rotation steps, each row followed by its count of steps
The counts run from 0 to 142.
+2.01	+1.05	-4.05	+0.85	+1.69	+0.42	-0.36	+5.15	+1.91	-3.71	+0.62	-0.53	+2.61	-0.19	+0.88	-2.57	-0.74	+3.78	+2.94	-0.95	+2.95	+1.08	-0.16	+0.59	-1.48	+0.08	-0.98	-0.18	+0.17	-1.34	+0.29	+0.87	+1.35	-1.04	-2.76	+1.00	+0.57	+0.04	+0.38	+3.03	-0.52	-1.69
116
+2.95	-0.72	-1.68	-0.61	+0.89	+0.55	+1.55	+3.66	+1.62	-1.77	-0.95	+0.60	+3.25	+1.63	-0.43	+0.81	-1.83	+1.74	+4.23	-3.36	+3.74	+2.23	-1.04	+0.50	-3.15	-1.09	-0.91	-0.56	-0.14	-4.27	-2.09	+2.35	+0.15	+0.78	-1.48	+0.68	+1.20	-1.24	-0.54	+1.05	+1.09	-0.16
134
+1.34	+1.09	-3.34	-0.59	-1.86	+1.26	-1.94	+5.12	+2.81	-5.10	+0.41	-1.26	+0.68	-1.85	-0.10	-0.76	+1.33	+0.88	+0.52	-0.63	-0.38	+1.20	-1.48	+2.08	-0.07	+0.10	-1.23	+2.10	+1.66	-1.99	+0.80	+0.18	+0.39	-1.97	+0.46	+0.07	+3.72	+1.48	-2.94	+0.50	+0.72	-3.00
89
+0.28	-1.16	-4.22	-2.55	+0.36	-0.90	+1.39	+3.87	+1.58	-4.00	+0.51	+0.52	+2.92	-2.39	-1.91	-0.54	-2.02	+2.73	+3.11	-0.60	+2.29	+1.46	-1.26	+1.03	-0.52	-1.62	+0.05	-0.76	+1.49	-3.85	+0.04	+1.82	+1.69	-0.94	-1.09	+0.62	+2.29	-1.68	+0.01	+2.13	+0.57	-0.84
15
+3.19	+0.50	-3.26	+1.56	+0.23	+0.40	-1.97	+5.36	+2.71	-3.18	+0.62	-0.30	+0.81	+0.91	+2.45	-1.77	+0.84	+3.84	+3.27	-1.11	+2.00	+2.19	-1.08	+0.06	+0.81	-0.49	-0.17	+2.53	+1.46	-2.17	+0.99	+1.45	+1.54	-1.40	-1.90	-0.88	+0.50	-0.45	+0.96	+1.94	+0.61	-1.63
27
+3.69	+0.92	-2.92	+0.16	+0.37	+0.43	+0.02	+5.10	+2.30	-5.31	+1.40	+0.49	+0.60	-0.26	+1.54	-3.06	-0.33	+2.38	+1.74	-1.87	+3.37	+1.87	-0.94	+1.69	-0.91	-0.39	-1.74	+0.26	-0.97	-1.65	+0.53	+0.35	+0.39	-0.13	-0.76	-1.63	+1.71	+0.34	-3.96	-0.91	-0.63	-0.97
121
+2.97	+0.26	-5.10	+0.87	+1.20	-1.06	+0.25	+4.05	+3.00	-3.99	+1.33	-0.74	+1.32	+0.05	+0.31	-2.21	-1.04	+3.58	+3.81	-0.10	+1.92	+1.40	-0.71	+0.71	-0.35	-0.96	+0.66	+1.38	+0.44	-2.17	+0.20	+1.78	+1.85	-0.57	-3.20	-0.37	+0.18	-0.84	+1.72	+2.97	-1.18	-1.36
114
+2.93	+0.49	-2.34	-0.04	-2.15	-0.44	-1.78	+4.50	+3.01	-4.79	+1.49	-0.93	-1.06	-1.57	+0.67	-0.38	-0.13	+1.06	+0.82	-0.23	-0.51	+1.72	-2.07	+1.17	+0.98	-0.17	-0.90	+3.34	+1.69	-3.37	+0.90	+1.21	+0.98	-1.43	+0.76	-1.69	+2.89	+0.38	-1.33	+0.03	+0.82	-3.11
91
+3.27	-1.55	-3.74	+0.35	+0.89	+0.16	+0.52	+2.53	+2.18	-2.95	-0.22	+0.96	+0.86	+1.44	+2.15	+0.60	-0.24	-0.17	+3.17	-1.23	+0.93	+2.68	-1.13	+0.60	-3.11	-2.43	-1.37	+0.94	-2.09	-4.12	-2.24	+2.49	-0.52	-2.87	-1.13	-1.68	-0.21	-0.80	-2.79	-0.63	-0.27	-2.52
40
+3.84	+0.21	-3.47	+1.49	+0.18	-0.31	-1.20	+4.88	+2.84	-3.97	+1.15	-0.40	-0.18	+0.29	+2.24	-1.71	-0.32	+3.33	+3.17	-0.26	+1.02	+1.84	-1.24	+0.75	+0.87	-0.60	+0.03	+2.55	+1.01	-2.50	+1.02	+1.39	+1.54	-1.10	-2.00	-1.79	+0.47	-0.46	+0.91	+1.67	-0.68	-1.80
26
+4.20	+0.50	-1.68	-1.43	-0.08	+0.44	+0.70	+4.71	+1.21	-3.31	+0.28	+2.14	+1.80	-0.11	+1.18	-1.48	-0.79	+2.22	+2.27	-2.72	+4.21	+3.18	-0.53	-0.03	-0.56	-1.21	-1.68	-0.04	-0.19	-3.20	+0.51	+1.38	+0.87	-0.47	-0.13	-1.64	+1.92	-1.47	-2.77	-1.17	+1.61	-0.62
34
+1.38	-1.69	-2.96	-1.10	-1.13	+0.26	-0.11	+3.01	+2.45	-3.40	-1.09	-1.03	+1.46	-0.19	-1.86	+2.45	-0.68	-1.45	+2.66	-0.75	-0.35	+1.81	-2.03	+1.84	-2.92	-1.10	-0.49	+2.18	+1.16	-4.77	-2.40	+2.23	-0.71	-0.80	+0.87	+0.42	+3.15	-0.10	-2.97	+0.77	+1.73	-2.45
73
+1.45	+1.30	-2.76	-1.12	-1.02	-0.22	-0.76	+5.15	+2.65	-5.30	+1.40	-0.79	+0.04	-3.39	-1.64	-1.84	-1.27	+0.97	+0.67	-0.55	+0.93	+0.83	-1.40	+2.84	+0.25	-0.29	-0.48	+1.27	+1.98	-2.73	+0.75	-0.15	+0.78	-0.09	+0.02	-0.02	+3.88	+1.32	-2.58	+0.75	+0.28	-2.03
87
+2.40	+0.64	-3.08	+1.87	+0.54	+1.24	-0.64	+4.27	+3.02	-4.38	-0.49	-0.75	+0.17	+0.79	+0.56	-1.94	+0.72	-0.32	+2.50	-0.94	+1.35	+0.67	-1.01	+3.71	-2.16	-0.02	-0.09	+1.87	-0.51	-1.88	-1.82	+0.10	-0.62	+0.18	-1.26	-0.54	+1.83	+1.78	-5.23	+1.03	-0.34	-1.83
55
+2.04	+0.35	-5.39	+0.95	+1.31	-0.73	-0.04	+3.54	+3.01	-3.93	+1.55	-0.99	+0.82	-0.22	+1.26	-1.69	-0.96	+3.27	+3.27	+0.43	+1.00	+1.06	-0.94	+0.47	-1.05	-1.04	-0.46	+0.88	-0.15	-2.72	-0.83	+1.58	+1.24	-1.80	-3.28	-0.11	-0.87	-0.29	+1.33	+2.67	-1.92	-2.40
113
+1.88	-0.17	-5.29	+1.02	+0.20	+0.44	-1.73	+4.96	+2.93	-4.63	+0.41	-0.30	+0.60	+0.18	+2.53	-1.38	+2.04	+2.50	+3.43	+0.56	-0.14	+1.31	-0.94	+0.95	-0.02	-1.02	-0.10	+2.46	+0.51	-1.61	+0.88	+1.43	+1.00	-2.83	-1.99	-0.72	+0.79	+0.10	-0.74	+1.89	-0.56	-2.30
24
+1.66	+0.90	-3.02	-0.78	-2.15	+0.12	-1.28	+5.01	+2.85	-5.36	+0.63	-0.90	+0.58	-2.30	-1.52	-1.09	+0.22	+0.95	+0.88	-0.63	+0.87	+1.10	-1.46	+2.06	+0.59	+0.14	-0.77	+2.38	+2.20	-1.90	+0.84	+0.63	+0.41	-0.39	+0.25	+0.02	+4.50	+0.71	-2.87	+1.04	+1.35	-1.85
88
+4.64	-0.88	-1.47	+0.95	+0.28	+0.38	+0.34	+3.57	+2.05	-1.66	-0.29	+0.42	+1.90	+2.67	+1.64	+0.89	-1.23	+2.16	+3.85	-2.67	+1.86	+3.23	-1.75	-0.95	-2.34	-0.89	-0.84	+2.25	-0.54	-4.28	-1.43	+3.30	+0.23	-0.03	-1.71	-0.74	-0.08	-1.17	+0.55	+0.25	+0.86	-1.62
130
+0.48	-0.46	-5.63	-1.22	-0.31	+0.39	-0.46	+4.36	+2.62	-5.94	+0.14	-0.35	+1.67	-1.21	+0.45	-1.63	+1.42	+1.19	+2.85	+0.79	+0.75	+1.50	-0.79	+1.57	-0.41	-1.82	-0.68	+0.38	+0.30	-1.57	+0.38	+0.86	+0.93	-2.38	-1.08	-0.71	+2.59	-0.23	-3.34	+1.60	-0.54	-0.85
20
+2.72	+1.81	-3.12	+0.13	+0.45	+1.53	-0.11	+5.19	+1.90	-4.47	+0.70	+0.49	+2.13	-0.70	+1.57	-3.43	+0.21	+2.92	+1.84	-2.21	+3.87	+1.52	-0.19	+1.21	-1.23	-0.22	-1.85	-0.09	-0.82	-0.96	+0.65	+0.70	+0.84	-0.72	-1.25	-0.24	+2.10	+0.76	-3.44	-0.08	-0.49	-0.93
120
+2.80	+0.38	-2.58	+0.20	-2.19	+0.39	-2.04	+4.64	+2.52	-4.12	+0.68	-1.43	-0.01	-0.75	+0.58	+0.08	+1.23	+1.44	+1.38	-0.58	-0.62	+2.24	-1.96	+0.37	+0.52	-0.24	-1.04	+3.99	+1.61	-3.10	+0.88	+1.62	+1.01	-2.47	+0.80	-0.50	+3.07	+0.00	-0.79	+0.52	+1.71	-3.12
92
+0.94	+0.70	-2.77	-0.76	-0.23	-0.16	+0.18	+4.75	+2.32	-4.20	+0.31	-1.21	+1.83	-2.84	-2.91	-1.03	-1.44	+1.86	+1.95	-1.38	+2.09	+0.66	-1.04	+2.73	-0.03	+0.59	+0.04	+1.07	+3.33	-2.77	+0.42	+0.39	+1.47	+0.99	-0.85	+1.62	+3.95	+0.53	-0.99	+2.77	+1.24	-1.39
84
+1.58	-1.38	-3.47	+0.45	-0.05	+0.37	-0.13	+3.32	+3.00	-4.65	-1.51	-1.06	+1.25	+1.57	-0.50	+0.50	+0.74	-0.65	+4.02	+0.17	+0.63	+1.11	-1.51	+2.88	-2.69	-0.73	+0.68	+1.68	+0.32	-2.16	-2.85	+1.37	-1.13	+0.67	-1.50	-0.56	+1.59	+0.61	-4.08	+2.16	-0.04	-0.47
142
+1.27	-1.25	-6.37	-0.41	+0.28	-0.79	+0.67	+2.65	+2.46	-5.30	+0.93	-0.36	+0.78	-0.81	+0.88	-0.27	-0.35	+1.00	+2.94	+1.20	-0.34	+1.90	-1.09	+0.48	-1.56	-2.49	-0.67	+0.87	-0.96	-2.85	-1.22	+1.97	+0.31	-3.02	-1.70	-1.17	+0.48	-1.11	-1.18	+1.20	-0.88	-2.47
109
+1.45	-1.07	-3.31	-0.35	+0.96	-0.15	+1.58	+2.93	+2.88	-4.78	-0.42	-0.16	+0.58	+0.42	-0.45	-0.38	-1.16	-0.79	+3.11	-0.70	+1.25	+0.84	-1.59	+3.66	-3.29	-1.28	+0.04	+0.21	-1.25	-3.65	-2.87	+1.30	-1.29	+1.00	-1.13	-1.20	+1.42	+0.26	-4.82	+0.68	-1.19	-0.98
140
+1.76	-0.71	-2.54	-0.40	+1.56	+1.46	+1.68	+3.48	+1.41	-1.87	-1.25	+0.63	+3.53	+0.97	-0.14	-0.03	-1.69	+1.36	+3.66	-2.97	+3.61	+1.73	-0.79	+1.21	-4.02	-0.74	-1.39	-1.22	-0.76	-4.01	-2.23	+2.09	-0.18	+0.32	-1.38	+1.43	+0.84	-0.73	-1.98	+0.76	+0.50	-1.23
135
-0.09	-0.48	-5.52	-2.13	+0.96	+0.06	+1.15	+3.84	+1.83	-5.07	+0.64	+0.55	+2.50	-2.65	-0.90	-1.83	-0.83	+1.78	+2.04	-0.16	+1.69	+0.47	-0.96	+1.84	-0.47	-1.30	-0.77	-1.87	-0.06	-3.19	-0.02	+1.09	+1.43	-1.84	-0.96	+0.41	+2.01	-0.51	-2.11	+1.70	-1.05	-0.83
17
+0.05	+1.28	-3.49	-0.73	-0.56	+1.04	-0.53	+5.30	+2.39	-4.11	-0.20	-1.28	+2.34	-2.83	-2.07	-1.53	-0.59	+1.80	+1.25	-1.12	+1.57	+0.38	-0.95	+2.66	-0.24	+0.94	-0.42	+0.24	+2.37	-2.21	+0.33	-0.01	+1.23	-0.59	-0.76	+2.23	+3.81	+1.24	-1.90	+2.44	+0.75	-1.86
85
+1.83	-1.97	-3.39	+0.07	-0.46	-1.15	-0.01	+2.88	+2.87	-3.31	-0.39	-1.88	+0.23	-0.68	-1.96	+2.25	-1.86	-0.66	+2.76	+0.05	-1.12	+1.54	-2.21	+2.02	-1.85	-1.14	+0.48	+2.86	+1.30	-5.51	-2.60	+2.30	-0.18	-0.43	-0.25	+0.28	+1.93	+0.04	-0.52	+2.27	+0.97	-2.75
76
+2.40	+0.22	-4.02	+0.66	+2.75	-0.06	+1.86	+3.65	+2.22	-2.37	-0.24	+0.35	+1.87	+0.08	-0.95	-1.54	-2.26	+1.62	+3.51	-1.79	+3.52	+0.96	-0.30	+2.71	-3.04	-0.62	-0.13	-0.91	-0.65	-3.19	-2.51	+0.97	+0.11	+0.63	-3.10	+0.71	+0.16	-0.11	-1.14	+2.31	-0.61	-0.99
48
+2.20	-0.47	-0.67	-1.44	-1.33	+0.97	+0.53	+3.75	+1.47	-2.50	-1.21	-0.04	+2.41	-0.48	-1.98	+1.22	-1.74	-0.38	+1.51	-3.14	+2.42	+2.10	-1.46	+1.66	-2.98	-0.20	-1.42	+0.72	+1.05	-4.38	-1.67	+1.50	-0.33	+0.61	+0.99	+0.79	+3.85	-0.52	-3.43	-0.16	+2.56	-1.84
69
